Turns, then the turns between two rows, first turn first; the first pair answered:
M:
[ 1.49  0.38  0.02  0.12 -1.95  0.27  0.85  0.54  0.38  1.07 -2.58  2.34
  1.85 -1.08 -1.24 -2.27  2.66  1.54 -1.53  0.40  0.06  1.36 -1.59 -2.77
 -0.76  0.99 -0.44  1.93] |-> [ 1.01 -0.69 -2.11  0.88 -3.09 -0.73  1.44 -0.82  1.79 -0.52 -0.74  2.12
  2.34 -1.58  2.08 -0.18  2.42  1.50 -0.62 -0.54 -2.76  0.17 -0.38 -1.33
 -0.10 -0.14 -0.40  2.02]
[-4.16 -0.53  1.22  1.18 -0.99  1.18 -0.84  1.06  0.13 -1.62  0.13 -2.33
  1.90  1.65 -0.87 -0.25 -1.56  0.74 -0.61  0.15 -2.31 -0.94  0.54 -2.87
  1.47  0.99 -0.44  0.18] |-> [-3.60  0.20  1.45  0.49 -1.21  1.10 -0.99  1.58  0.30 -0.68 -0.44 -2.42
  1.88  1.92 -1.61 -0.85 -1.41  0.83 -1.46  0.57 -2.49 -1.24 -0.41 -2.98
  1.50  1.85 -0.57  0.17]
[-2.04 -1.38 -0.71 -0.11 -2.92  1.62 -1.55  0.34  0.31  1.23  0.56 -1.27
  0.16 -0.95  0.23 -0.20  1.42  0.31  0.25  0.16  0.58 -1.19  1.59  1.77
  0.06  0.59 -0.84  2.32] |-> [-2.12 -1.99  0.03 -0.05 -2.16  1.79 -1.67  0.40 -0.35  1.18  0.25 -1.04
  0.37 -1.06 -0.47 -0.34  1.22  0.46  0.43  0.29  1.80 -0.62  1.90  1.00
 -0.01  0.66 -0.82  2.07]
[-0.27  0.53 -0.64 -1.54 -2.84  0.26  1.02  0.88  0.82 -2.00 -0.98 -0.19
  1.36  1.42  3.77  1.47  0.22 -1.41 -2.49  1.19 -1.51 -2.52 -0.80 -1.19
  0.28 -2.24 -0.94  2.29] |-> [-1.57 -1.87  1.27 -0.43 -1.38  0.78  1.00  1.28 -1.27 -3.71 -1.93  0.47
  1.67  1.18  1.64  1.27 -0.81 -1.11 -0.96  1.42  2.07 -1.04  0.99 -2.95
  0.02 -3.03 -0.34  1.81]
S:
[ 1.09  0.07 -0.65 -0.11  0.70 -0.43  1.13 -0.21  0.95 -0.78  0.72  0.13
 -0.48  1.40  2.71  1.09 -0.82 -0.03  0.36 -0.33 -2.79 -1.88 -1.32 -0.13
  0.50  0.22  0.36  0.84] |-> [-0.04  0.21  0.36 -0.86  1.82  0.09  1.08 -1.81  0.12 -1.44  1.36 -0.20
 -0.71  0.91  2.04  1.23 -1.90 -0.58  2.25 -0.21 -1.14 -0.33 -1.20  0.63
  0.04  0.04  0.54 -0.45]
[ 0.51  2.12 -1.19 -0.74 -3.49 -0.38  0.42  0.71  1.86  1.28 -0.44  0.21
  1.32 -0.46  0.36 -1.82  1.08 -0.05 -2.59  0.24 -0.54  0.66 -1.09  2.29
 -1.04 -0.58 -0.74  0.78] |-> [-0.41  1.48  0.94 -1.21 -0.12  0.38  0.43 -1.05  0.09  0.38 -0.03  0.50
  0.74 -0.92 -1.75 -2.18 -1.01 -0.46  0.54  0.88  3.33  3.23 -1.54  1.77
 -1.64 -0.58 -0.11 -1.49]
[-0.30  1.86 -1.33 -1.56 -2.94  0.17 -1.68  0.12  0.81  1.39  0.23 -0.62
  0.41 -0.20  0.76 -0.53  2.05 -0.03 -2.08  0.02 -1.50 -0.08 -0.41  1.82
 -0.09 -0.29 -1.39  0.55] |-> [-0.70  0.74  1.24 -1.63  1.64  0.85 -1.10 -1.80 -1.17  0.15  0.30  0.11
 -0.52 -0.21 -2.02 -0.90 -0.37 -0.38  1.01  0.62  2.83  2.18 -0.80  0.62
 -0.74  0.27 -0.19 -1.64]
[ 1.28  4.07 -1.85 -1.59  1.54 -3.28  1.07 -3.00  0.27  0.22  1.42  0.91
 -1.41  3.06  1.50  1.87 -1.55 -2.83 -1.37 -1.55 -2.35  0.81 -1.79 -0.25
 -1.26  3.66 -0.64 -1.56] |-> [ 1.31  3.72 -1.56 -1.54  2.28 -3.29  1.02 -3.35  0.06  0.04  0.86  1.13
 -1.49  2.91  0.84  1.62 -1.79 -2.76 -1.05 -1.43 -1.37  1.21 -1.77 -0.64
 -1.40  3.84 -0.40 -1.92]
Y:
[-0.85  1.01  0.39 -1.63  1.86 -0.22 -0.10  0.28  0.30  1.58 -0.17 -0.20
 -1.75  1.30 -0.66 -0.09 -0.41 -0.37 -0.57  2.60 -1.69 -0.23 -2.00 -1.30
  0.31  0.14 -0.44  0.43] |-> [-0.64 -0.46 -0.20  0.34  3.15 -1.01  0.67 -0.59  0.32  0.49  0.18  1.07
 -1.89  0.65 -1.37  0.69 -0.51  0.10  0.10  1.73 -0.40  0.37 -1.60 -1.54
  0.02  0.02  0.57  0.03]
[-0.58 -3.14  1.92  0.60  0.55  3.00  0.57  2.55 -1.27 -2.93 -0.52 -1.52
  0.24 -0.34  0.51  0.82  0.11  1.42  1.98  0.36  1.36  0.59  2.93 -0.87
 -0.22 -2.49 -1.73 -0.30] |-> [-0.67 -2.11  2.77 -0.96  0.06  3.77  0.06  2.91 -1.17 -2.12 -0.55 -2.69
  0.64  0.19  1.17  0.31 -0.55  1.15  1.87  0.67  0.68  0.62  2.39 -0.74
  0.03 -1.96 -2.25 -0.21]
[ 1.78  1.89 -0.41  1.33 -1.12 -2.38  1.50  2.28  0.38  0.96 -1.29 -0.26
 -1.74 -0.09 -3.46 -3.24  1.50  2.36 -4.23 -0.42 -0.12 -1.34 -1.35 -1.30
  0.70 -0.05 -0.41  0.48] |-> [ 2.08  2.61  0.05  0.39 -0.87 -1.80  1.70  1.94  0.39  1.36 -1.12 -0.55
 -1.86  0.30 -3.24 -3.45  1.02  2.25 -3.49 -0.21 -0.59 -1.46 -2.15 -1.17
  0.72  0.56 -0.48 -0.03]
L:
[-0.41 -3.50 -0.68  0.03 -0.45  0.58  0.90 -0.32  1.35  0.16 -0.28  2.36
  0.56 -0.36 -1.53  0.10  0.15  0.52  0.31 -0.47  0.03 -0.95  1.73 -0.61
  0.84 -1.48 -0.29  1.02] |-> [-1.09 -1.46  0.18 -2.24  0.09  1.66 -0.14 -1.74  1.22  0.88  0.94  1.32
  0.44 -0.65 -1.96 -0.42 -1.13 -0.18  1.46  0.33  0.37  0.04  0.65  0.82
  0.52 -1.16 -0.86 -0.44]
[ 2.48 -0.05  1.15  0.12  3.56 -0.82  2.13  1.13 -1.52 -0.79 -1.43  0.29
  0.03  2.13  0.15 -0.62 -1.89  0.23  0.88 -0.14  0.46  0.41 -1.75 -2.07
  0.35  0.92  0.90 -0.37] |-> [ 2.16 -0.20  1.36 -0.08  3.74 -0.46  1.81  1.24 -1.85 -0.71 -1.44  0.36
  0.08  1.81 -0.63 -0.96 -1.52  0.12  1.03 -0.17  0.92  0.57 -1.49 -2.66
  0.07  0.90  0.64 -0.44]
[-1.45 -2.50  1.44  0.83  0.74  1.51 -0.09 -0.01 -1.06 -0.04 -0.96  0.20
 -3.30 -1.74 -0.19  3.22 -1.73  1.23 -0.49 -2.03  1.61 -0.31  0.57 -1.91
  0.24 -0.04  2.12 -0.20] |-> [-1.67 -0.68  1.88 -1.01  1.25  2.16  0.06 -1.63 -0.52  0.31  0.26 -1.00
 -3.27 -1.60  0.87  3.10 -2.76  0.43  0.73 -1.54  0.70 -0.02 -0.66 -0.84
  0.00  0.16  1.88 -1.29]
Pairs:
Between the rows of a pair lie two turns.
[-0.47 -2.86  0.69  2.08  2.26 -1.08  1.94  0.10  1.14 -3.25  0.37  0.65
  0.13 -0.76  1.54  2.60 -2.13  0.87  1.55 -0.67  0.39 -0.77  0.54 -0.37
  0.85 -0.35 -0.31 -0.49] |-> [ 2.15  1.24  2.02 -0.92  3.10 -0.51  2.38  0.64  1.31 -0.10 -0.46 -0.19
 -0.85  0.99  0.19  0.36 -2.27  0.81 -0.31  0.38 -0.98 -1.07 -3.32 -0.72
  0.26  1.59 -0.80 -1.02] | M then L
[ 0.83 -1.86  3.56 -0.09  0.79  1.95  0.21  2.58 -1.51 -0.91 -2.09 -0.03
  1.28  2.32 -2.86 -0.45 -0.98  2.04  0.51  0.06  4.10 -0.41  0.19 -2.84
  0.18 -0.11  1.36  0.22] |-> [ 2.69  1.12  2.36 -2.85  0.26  2.10  1.00  1.76  0.68  0.06  0.13 -1.85
  0.98  4.11  1.58  0.51 -1.81  1.11  0.55  0.15 -2.12 -3.18 -2.54 -0.88
  1.22  0.48  0.83  0.24] | L then S
[ 0.22 -0.99 -2.07  2.32 -0.76 -0.55  0.76  0.23  0.46  0.07 -0.18  1.80
 -0.47 -0.95 -0.44  0.68  1.07  0.93 -0.39 -0.29 -0.09 -0.06  0.79  0.49
 -0.43 -0.25  0.15 -0.03] |-> [ 0.25 -0.11 -2.36  1.04 -0.39 -0.54  1.06 -0.62  1.03  0.34  0.71  1.22
 -0.52 -0.43  1.16  1.13  0.46  0.19  0.15 -0.38 -1.81 -0.52 -0.32  1.65
 -0.25  0.01  0.07 -0.64] | L then L
[ 0.96  1.68  0.46 -1.95  1.03 -0.69  0.57 -1.35  0.80  1.32  0.52 -0.32
 -0.49  0.11  0.96  0.72 -1.26  0.86  0.05  1.31 -2.51 -0.73 -1.44 -0.30
  0.97  1.55 -0.65  0.07] |-> [-1.68  0.21 -0.80 -0.83 -2.10 -0.38 -1.29 -1.79  1.26  1.11  1.31 -0.25
  0.55 -2.30  0.83  1.43  0.08  1.24  0.06  0.46 -0.93  0.42  1.53  0.96
  0.15  0.09 -1.52  0.42] | L then S
[-1.06 -1.86 -1.22  1.79  0.51 -0.14 -0.02 -0.77 -0.37 -0.48 -0.10  1.88
 -0.66 -1.86 -1.53  0.05  0.35  0.50  0.45 -1.06  3.25  1.30  1.56 -0.07
 -0.94 -1.12  0.62 -0.83] |-> [-1.50  1.77 -0.56 -1.92 -0.32  1.42 -1.15 -1.52  0.00  1.85  1.10  0.21
 -0.44 -1.74 -1.02 -1.29  0.00 -0.52  0.64 -0.01  1.35  1.88 -0.55  1.94
 -1.45 -0.15 -0.65 -1.65] | S then L
[-0.33  1.15 -0.31 -1.88 -0.14  0.55 -0.19  1.35 -0.52 -1.71 -0.12 -1.65
  0.54  2.22  1.58  0.33  3.57 -0.79  0.80 -0.21 -1.81 -2.08 -1.70 -0.98
 -1.08  2.28 -0.16 -0.88] |-> [-2.25 -1.02  0.67 -0.61  0.26  1.12 -0.84  1.29 -1.81 -3.29 -0.51 -1.25
  0.89  1.14  0.18  0.36  3.31 -0.69  2.08 -0.47  1.13 -0.55  0.29 -1.80
 -1.14  1.30 -0.16 -0.83] | M then L
[ 0.55  0.41  2.53  0.35  1.29  0.98  0.85  2.16 -0.64 -1.79  0.11 -1.79
  0.43  1.73 -0.18 -0.14 -0.91  0.83  0.86 -0.29 -1.29 -0.99  0.96 -2.99
  2.89  0.22  0.40  0.55] |-> [ 0.30  0.95  2.86 -0.48  1.55  1.10  0.68  1.39 -0.42 -1.09  0.64 -2.39
  0.29  1.72  0.06 -0.12 -1.47  0.68  1.29 -0.28 -1.63 -1.20  0.67 -2.36
  2.73  0.20  0.22 -0.05] | L then L
[ 3.12  1.17  0.78 -0.06 -1.65 -0.83  1.06  2.20  0.72  0.24 -0.69  0.43
 -0.16  1.71 -1.01 -0.59  1.25  1.11 -1.61 -0.29 -0.89  0.15 -0.77 -0.93
 -0.04  1.98 -0.95  1.54] |-> [ 1.85 -0.07  0.18  0.39 -2.53 -0.52  1.23  1.69  1.29 -1.37  0.62 -0.33
  0.57  1.58  1.78  1.37  0.69  0.73 -0.10 -0.87 -2.76 -0.92  0.84 -0.02
  0.83  0.30 -1.39  1.80] | M then Y
[-0.39  1.52 -1.88  1.99 -0.44 -0.52 -0.28 -2.69  3.14  0.17  0.08  3.29
 -0.71 -2.32 -2.35 -1.48  2.96 -0.18 -0.08  0.08  0.93  0.48  0.14  2.25
 -2.01  2.32  1.01 -0.79] |-> [-0.99 -0.57 -1.34  3.21  0.76 -0.31  0.46 -3.16  2.53 -2.31  0.70  3.14
 -0.67 -2.30 -1.46 -0.01  1.63 -0.32  2.23  0.08  1.46  0.58  1.43  2.00
 -1.22  1.30  1.74 -1.69] | L then M
[ 1.55  0.65  0.96 -2.09  2.61  1.24  2.38  0.19 -1.93 -3.13  1.48 -2.12
 -0.46  2.10  1.21 -0.27 -2.68  0.63  2.32  0.80  0.41 -0.23 -1.11 -1.15
 -0.72 -0.06  0.83 -0.06] |-> [ 1.24 -0.83  0.67 -0.39  1.26  0.87  2.47  1.81 -1.94 -3.82  0.34 -2.01
  0.27  2.30  1.98  0.77 -1.97  1.21  1.25  0.07  0.22 -1.26  0.56 -2.00
  0.07 -0.53  1.20  1.68] | S then M
[ 0.89  1.16 -1.60 -0.46 -0.35 -0.51  0.54 -0.96  2.04  1.62  1.11  0.25
 -1.37 -0.14 -0.06  0.11  0.92  0.19 -1.37  0.76 -1.44  0.44 -1.10  1.22
 -0.12 -0.79 -0.23  0.28] |-> [ 1.68 -0.47 -1.72  1.19  0.98 -1.10  1.51 -1.14  1.41  0.15  0.56  0.85
 -1.82  0.16 -0.21  0.63  0.30  0.37 -0.75  0.11 -0.63  0.04 -0.66  0.19
  0.17 -0.95  0.70 -0.05] | S then L
[-0.74  0.26  2.72 -0.88  2.43 -0.27  0.76  2.54  1.63  0.68 -1.05 -0.37
 -2.04  2.31  0.40 -0.54 -0.20 -0.72  0.31  0.13 -1.61 -1.68 -2.92 -1.95
 -0.49  1.63  2.92  0.81] |-> [-0.93 -2.00  0.70  1.73  1.91 -1.23  1.57  1.25  2.49 -0.95 -0.15  0.32
 -1.79  1.32  2.31  1.11  0.10 -0.60  1.03 -1.13 -2.03 -2.36 -1.25 -1.59
 -0.13 -0.02  3.67  0.97] | M then Y
